One vector is turned by the same rotation once a tick. Each row is the vector after some number of ticks, and that number follows the row.
The counts run from 0 to 266.
[-30   4  -1   5   3   2 -17 -15   0 -35 -21 -10  -2  15  -4  12 -36  27
  14  18   3  13  45 -34  20 -24 -29  23 -12  14  -5  19 -32   9  -6  11
 -40 -36 -15  -4  15   3 -17 -11  -7  -1  10 -44  13  -1 -38  29   1  -8
 -25  10 -31 -39   7 -20  -1  -8   2   1  18  -9  61 -27   6   7  19   1
  18  -1  -4   3  17  -7   6  33] : 8
[-29 -10 -29 -17  -6  14   6 -35  -2 -13  -4 -10   0  12  -8  19 -26  28
   3 -12  27   4  33 -20  -1 -10 -32   2  -3  42  10  15   0  -2   7 -14
 -18 -51 -49 -14  31  23   5  11   7   5   9 -18  20   1 -26   6  -9 -34
   3   0 -48 -17   0 -29  -4   7  15  -2   5  -3  39 -40 -20   4  30  26
  18  20  14  28   2  13  -3   2] : 7
[-22  18  14  -7 -16 -19 -22 -29  13 -21   2   8  -1  18 -19  26 -19  18
   8  24 -17  10  15  -4 -11 -35 -25  31 -37   6   3  19 -11 -15  -4 -29
 -25  -6   8  -5  -7  -2 -14  18 -11   8 -24 -28  -4  -4  -2  -4 -21 -20
 -19  39  -5 -12 -22 -39  -3 -23  27  11  18 -15  12  -8   6  -2   6  10
  32  17  44  21  22  -2  -7  25] : 198
[-18   8  31 -18  12  20 -39 -14  -1  -3   4  -2  33  17 -43  36  11  -2
 -13  14   1  -5 -13  15  -5  -9   4 -18 -18 -23 -17   8  -7  20 -17 -38
  33 -18  23 -55 -28 -38   3  16  -2  -4 -22  -7 -33  18 -28   7   2 -16
 -16  19   7  17  -8 -14  -9  -9  -5 -17   7  12  28  -7  50 -23   4  -2
  -7  -6  -6  19 -33  26  22   6] : 41
[-12  -7   9 -27   6  -2   7   7 -32  11 -27 -10  34  17   2  15 -25  12
   5 -21  25   2  52  10  13  -6   3 -16  10   4  18   2 -19  30 -17  12
   5 -25 -11 -26   0 -12  18  12   2 -18  -9 -12   4  37 -39  11   4   4
 -19   9  -9  12  26  -1  17  -3  -1  -3  -9  -5  55  20  28 -24  20   2
 -33  -3 -48   8 -29  21  33 -11] : 164
[ 21   8 -22  21  -5  -7   9  52 -27   3  -9 -13 -30  13  12  14  -8   6
   7 -45  28  13  39  -3  22  30 -15 -21  13  14  32 -13  13  -6   4   6
  -9  -3 -35   0 -35  23  30  -5   1  -6   1 -36   1   4   0  29  -8   1
  19  -5 -26   1  17 -35  30  17  10   6 -35 -28  23  11 -15   5  29  25
 -20 -26  25  15  -8  37 -18 -23] : 162
[ 19  18 -10 -26  17  -4 -20   2  -2 -23   7  10  -6  12  -2  28   6  20
   2 -13 -11  48  11 -22  23 -15 -31   3 -41  19  15   0 -10   5   6   3
 -30 -21 -28  11  -2  30  15 -26  -3  -6  -2 -39   3  25 -20  14   5 -32
  17  48  -4 -14   7 -21  -5 -28  43 -27   2 -17  11 -44   4  35  -5  32
  10   7  56  13   1  12 -16   4] : 131
[  4  18  24 -10 -15   6   6 -10 -44  19 -42 -52  -5  12  18  39  -7   5
  23 -16  15   3  30   4  17 -14  15 -29  -2 -14   8 -15   6   9  19 -13
 -16 -35  10   7 -19  20  -7  -1  19  -9 -32 -28  17  46 -57   2  15 -15
  20   7   7  13   1  43   0 -28   5 -38 -13 -30  12   9  18   8  27   8
   4  -1   7  20 -29  37   1   4] : 174
[-16   4  36 -33 -13  15 -13 -30  -3 -13   1  -4  14   6 -44  33  -9 -10
   1  11 -13   4 -22 -15  18  24 -11  -2 -33 -11  17   7  37   7 -14 -33
  12 -13   8 -48  -2 -18   8  17 -14   8 -13 -35   2 -12 -31   9  22 -14
  -6  30  -5  -5 -30  -4 -10 -21  13 -37   0  -6  29 -24  32  -7 -16  28
   2 -18  11  42  -5  12 -19  10] : 176
[-24 -33  -1  -9   3  29 -24   6   0 -27  24  -9  -1  -1 -30  56  15 -38
  -3 -14  28  15  -9  15  -4   2 -11 -13 -20  26  15  13  10   0  13 -78
  10 -19 -36 -41 -43   2   5  24   6 -25  -9 -37  -2   5  -8  -7 -12 -22
   2   4  -3   2  -3 -41 -14  30  11 -11   3   2  24  -1  14 -27  31  36
   6  -8  -4  44   9  31 -10  -8] : 135
[ 21  48  -6  15   3  -5 -55  19   6 -19  -3 -12   4  18 -14 -18 -18  18
  19   9 -29  17   7  23  15   8  -6   4   2  25 -37  10 -68 -18 -18  20
 -36   5   2   9  -6  -4 -10  12   8   1   3 -21 -32  24  -2  39  36  28
  -7  14  10  16  19  -8  -5 -40 -14  -7   3 -27 -15 -15 -31  17 -15 -25
 -11  17  43 -22 -22   2  15  13] : 127
[ -2  -1 -54  53 -10  -7 -19  35 -13 -41 -15 -15  -9  27 -31  12  -7 -15
  37 -27  25 -10  47  26  -3  21 -16   9  14  13  -2  -8  13  -2  -7 -36
 -18   5 -24   2 -22 -15 -18  17   7   6  -5 -20 -38 -12   7  27  -8  -4
 -17 -40 -20  -5  -2 -43   7   7 -11  -8 -12   1  -3   1 -25 -20  24   1
  -4 -35   0  14  -8  40  11   1] : 95
[-14  43  -7   4 -29  21  -9  -3  -9 -18   4 -33  22   0 -23 -27  -7 -18
   9  12  28 -23   1   9  11  17   1  36   5  26 -35 -20 -17  25 -18  16
  17   0   5 -10   5  21   2  35  40 -13  27  36 -26  -4 -21  22  11  55
 -13   1  -1  32   1  -1   3 -20 -52  -3  -3  -6  -6  13   3  56 -44  -4
  -4   2  18   0  -3 -15  22  17] : 211
[-14  10 -25  -9  -2   8 -12  24 -22  -3   4   4 -15   6   0  17  -1  34
  32 -17 -29   2  60 -11  37  25 -40  25 -33  -9  33 -31  -2  -4  21  24
 -16 -10 -24  -4   8   2  12   5   5  19   9 -22   3 -10 -21  40  29   1
   1   9 -27 -19  24 -11   7 -15  14 -15  -4 -31  44 -25  -4   6 -47   7
 -22 -21  -9 -14   6  29 -11  26] : 121
[ 21  56  12  35 -31 -27  -7  41 -27 -10  -2  -6   7  38 -13   5   5 -17
 -12 -25  -1  -9  16   1  34   2 -14   1   2 -19  17   3  -1 -11 -14  18
  -2   8   3   9 -46   0  28  -7  11 -11   7  -2 -34  25 -13  13  14  11
  19  19  27  51  -2  -6  -5  -1  -1 -52 -16 -10  17  53  38  11 -27  12
 -36 -17   0  18  -7   8  -2   3] : 66
[ 22   2  31 -38  -8 -10 -11  -9   5  26 -10  19  23  10  -9   8  -3  14
   1  42 -42 -11  -9 -20   3   3 -22  12   2 -12  -5   6  -8   4 -14  -4
  -4 -12 -13 -11  31 -18  -8  44   8  -9   2 -10  12  40 -43  17  14  23
  -1  49  10  24  -5 -16   3 -19  -5 -39   8 -30  36  17  41  23 -13 -24
   5  15   1  -7 -19   5   0 -12] : 154
[-32  54  -5 -22   2  18 -12 -34   2 -15   4 -11  22 -11 -38 -17 -10   7
   3  -6  13  -1 -17  -8   8 -13  14 -20  -2  26  -6  -3 -27  38 -30  -8
  15 -33  15 -29   7   9   7  11  -6  -1  -7   9 -10  13 -41  -8 -11  11
 -16  40   0  35  -9   9  -1 -48   0   7  -2  31  15 -33  17  30 -18   1
  11  29  23  16 -32  -6  31  12] : 170
[-59  -2 -21  29 -15   4 -17  -5  15 -27   9 -38 -22   9 -40  15 -23 -21
  21   0   9   3  18  -7  -7  13 -15 -20   1   8   3  -7  26  -9  18 -31
 -16 -29 -28  -6 -20  16 -18  36   1  15 -15 -13   3 -28 -16  15  -4 -10
 -29  -6 -29  -1  -1   4 -27   3  20  16  16 -26   7 -31 -15  -8  17  14
  38  -1  24  28  13  36   5  15] : 146
[-14  63 -21 -27 -22   8 -21 -12  16   0  24 -14  -8  -2 -48 -22  -3  16
  -4 -17  -4  29 -20  -8  29  17 -13 -14 -20   9  13  -8  -8  15  -8  15
   0 -16 -16  -9  -2   3   6   0  11  18   1  -6  -5 -24  -6   7  14  18
  -8  43 -11  21  -6  -4   2 -34   0  -7  -2  -2  -8 -38   0  56 -27  27
  34  10  45  15 -19 -15   0  23] : 171
[ 22  27 -40   4 -10   4 -15  21 -57 -19 -23 -16 -31  16  -8 -14 -11  17
  28 -52   2   2  47  -3  10   9   3 -13  31  29  18  16 -23   9  14  10
 -53 -10 -39  24  -5  11  -7  15   5 -16   7  16  -7  43 -10 -10  -4  -1
  -3   5 -21  -7   6  20  16  -3 -31  22  -7 -29  -9  18 -21   9   9  -7
 -11   7  11  -4 -15  17  26   2] : 235
[ -5  66  -3  19   1 -29 -33   5  27 -55  20  19   0  31 -34   0  -1  -3
   0  -4 -28   9  -6  -9  -4 -19 -33  26 -29 -23  -9  19  23 -13 -34 -12
 -29   6   1   3 -24   7   9   3 -11   4   0 -37 -24  -6  -7  -3 -23 -34
  -6  39 -14   3 -22 -49 -28 -35  30   1  -8   4  19 -11   8  12  -2  21
   4   5  48  30   9  -4 -17  12] : 64
[ 32  21  -6  27  -5   3 -45  37 -34 -11 -29 -36  10  38 -23  19  -1 -20
   6  -3   1 -23  -3  19 -29   5  19  -3  39 -23 -35  -1   0  13  -7 -31
  -8   3  16  -8 -40 -29 -29  27  29 -16   2  -9 -37  38 -10  10   6 -15
  -3  12   9  15 -27   3  -4  -6 -36 -15 -16 -14 -11  50 -14  14  13 -24
   0  -8 -11  20 -32  36  16   1] : 179
[-21   7   8  19 -44  -5  -4 -25  30  -4 -21 -20  19  15  -9   5   2 -21
  -3  30  -2 -15 -12  22 -12 -12   4 -10  10   1  -9  14  23 -12  -9 -60
   3 -36 -16  -4  15   0   7  46  46 -17 -27   6  -3   9 -50 -31 -22   3
   8  18  -4  39   2 -23 -19 -10   7  -9  -5  -2   4  25  11 -15  26   0
  28  15  39  46   7  12   6  -3] : 62
[ 36  36  -9   3   9  -4 -29  56 -22  -9  11  -9 -31  17  -5  16   7 -19
  28 -31 -36   0  28 -14   1  27 -27  15 -17 -43   8 -13   1 -22  13   7
 -15  10 -18  16 -27  14  11   8  21  12  -4  -8 -29  27   2  34  31   5
   4  26  -1   5  24  -9  23  -1  -8 -17  -5 -39 -17  23   1   7 -21  12
 -39 -26  24  -6 -18  29 -29   2] : 245
[ 22  12 -15   5  -8  -7 -14   8  -8  -4   1  17 -38 -13 -32  -7   4 -12
  18 -31 -30   8   7  -4   8  42 -13 -29  -2  -3  36  -9  44 -16  20 -11
  -1 -16 -58  19   9  12  15  44   1   7   1   7 -19  32  -1  12  14 -18
  16  21  -3  22  -3  13  22  -1   7  12 -22 -12  -3   0 -27  12 -16  24
  -4  10  29  22 -25  39 -24 -13] : 151
[-42  23   8  22 -25 -21 -38   9  -8 -10 -27 -34 -14  20   1  28  -4 -27
  21  13  -7  -2   1  33  -5  -1  16  -4   5 -13 -29  12  -8   9   7 -29
 -19 -29   7  13 -32   8 -19  36  20 -21 -40   1  -8  36 -38   2  -4   1
 -14  -8   9  36   8  20 -28 -19  13   6  17 -53  12  31  18 -22  30 -10
  -4  19  12   5 -16  18  19  16] : 241
[ 14  16   2 -47   7   7 -18   2 -24 -22  17  46 -11 -10 -52   5   5  -8
   1 -19 -37  -2 -22 -13  21  23 -23   7  -9  -2  43  23  13  14  -1 -25
  17  -1 -33 -14  -7   5  24 -12 -23  -9  12   8 -22  15  -3  -2   5 -15
   3  44  -5  -5 -27 -15  -8 -16  10 -12   6 -23   7   5  46  -3 -50  32
  -3 -11   4  -5 -19   0 -10  -1] : 109
[ -3   1 -28  37 -17  29 -23   9 -10 -25  15   6   0  19 -27  19  -5 -26
  17   9  11 -16  16  12  36  30 -26  22  -2   7 -19 -33   1  -8   6 -46
  18  16 -22 -37  -8   1   0  18  28   5  19 -15 -20 -41   9   6   3  21
  -3 -22 -38  -4 -10 -43 -18   9 -13  -3  -7   2   6   1   0  -1 -14  31
  -9 -39  -2  20  13  23  -6  15] : 94
[ 18  26  21  30 -18  15 -52   2  13  -2  -2 -28  16   2 -35  14  -4   6
   7  -2  -6 -28 -17  16   8  20  11  -9  13  25 -23  18 -41  -1   5 -18
  -7 -19  -2 -32   2 -25 -18  31  37  -5   7 -27 -36  37 -41  16  33  45
   4 -21  13  21   4 -12  -1   0 -20   9  16 -13 -17  -1 -18   7   0 -28
  -6  17  -3   4 -45  14  41  18] : 262
[-56 -19 -10   7 -28   8  28 -18  -1 -31   1   3  35  16 -24 -11 -11 -13
   2  18  38  -2  23   7  23  14  -9   5   5  22   5  11  36   6  -4 -42
  14 -46 -25 -27  29  11   2  23  15 -16 -14   2  10  -8 -47 -13 -21 -14
 -16   3 -18  14   0 -27  -9 -20   1  -2  -9  16  64  10  24 -10   9  13
  39  10  -9  26  19  24  -1  -9] : 186
[-11  19  17 -12 -17 -10  -8 -19 -18   5 -50 -18  10  32   4  12 -17  17
  24   7   2 -13  26  21   4 -42  -1  -1  10  32   5  27 -23 -10   9 -16
 -48 -47 -11   5  39  -6  -1  11  13 -15 -26  10  17  35 -42 -28 -10 -10
   7  12 -13   5  -4   3 -11 -18   9   6   7 -22  34   6   7 -18  24 -26
  18  15   2   8   5   1  38  16] : 102
[ 29  17 -32   1 -13  -5  -3   4 -27  -5 -22   7   4  18  -9 -25 -18   9
   6  -3 -15  -5  32 -27   7  26 -36  25  12   3   1 -25  18  19   1  25
 -41 -14 -11  23   4  20 -25 -14  29   6  33 -12   7  17   2  23   7 -12
   6  29 -32  -6 -13 -16  27 -16 -26 -30 -12  -8  12  22 -23  62 -22   0
  19 -12  10  11   6  11 -27  -5] : 183
[-53  -2  -8   2  -6   7   0 -20  14 -35  11  28  20  28 -41  -5 -24   2
   4  21  17  -6  46 -26  18   9 -27  37 -15  17   4   0  21  -2   4 -23
  -2 -13 -24 -34  21  -2  -5  24  -8   9   4 -10   9 -37 -19  -2 -14 -10
 -16  20 -31  -6  -6 -34 -14 -41  16 -11   7   6  54  -8  14  -7  -2  18
   2 -17  12  26  27  21 -14  21] : 187
[ 12  58  14  18 -34 -22 -31  16  -6 -11   7 -26  -3  21 -11  -3  -1 -15
  -5   6   2  -1  -6  22  34 -18 -18  29 -10 -20 -26  11 -13   4  -6   8
 -17  -3  27 -12 -65  15   9   1  27  15   9  -1 -31   9 -21  -5  16  39
  -1  10   9  28 -37  -2   3  -7   2 -23   8 -25   8  48  50  30 -19   7
 -18 -10  37   4  -5 -23  20  -8] : 200
[ -1   2 -11  28 -27 -15 -11   0  28  -9   8  -2  -7   2 -12  15 -14 -10
   1  24  -6  17   3   6 -14  10 -34  22  -4  12 -16  11  11 -23  17 -51
  13   6 -16  -5   0  22  -7  60  37   4  12 -10 -15   0 -16  18  -2  -4
   5  25 -10  17 -14 -60   5  27  -5  -5 -16 -54  -1  14 -27  10  17  14
  39   1  42  22  23  28 -25   5] : 156
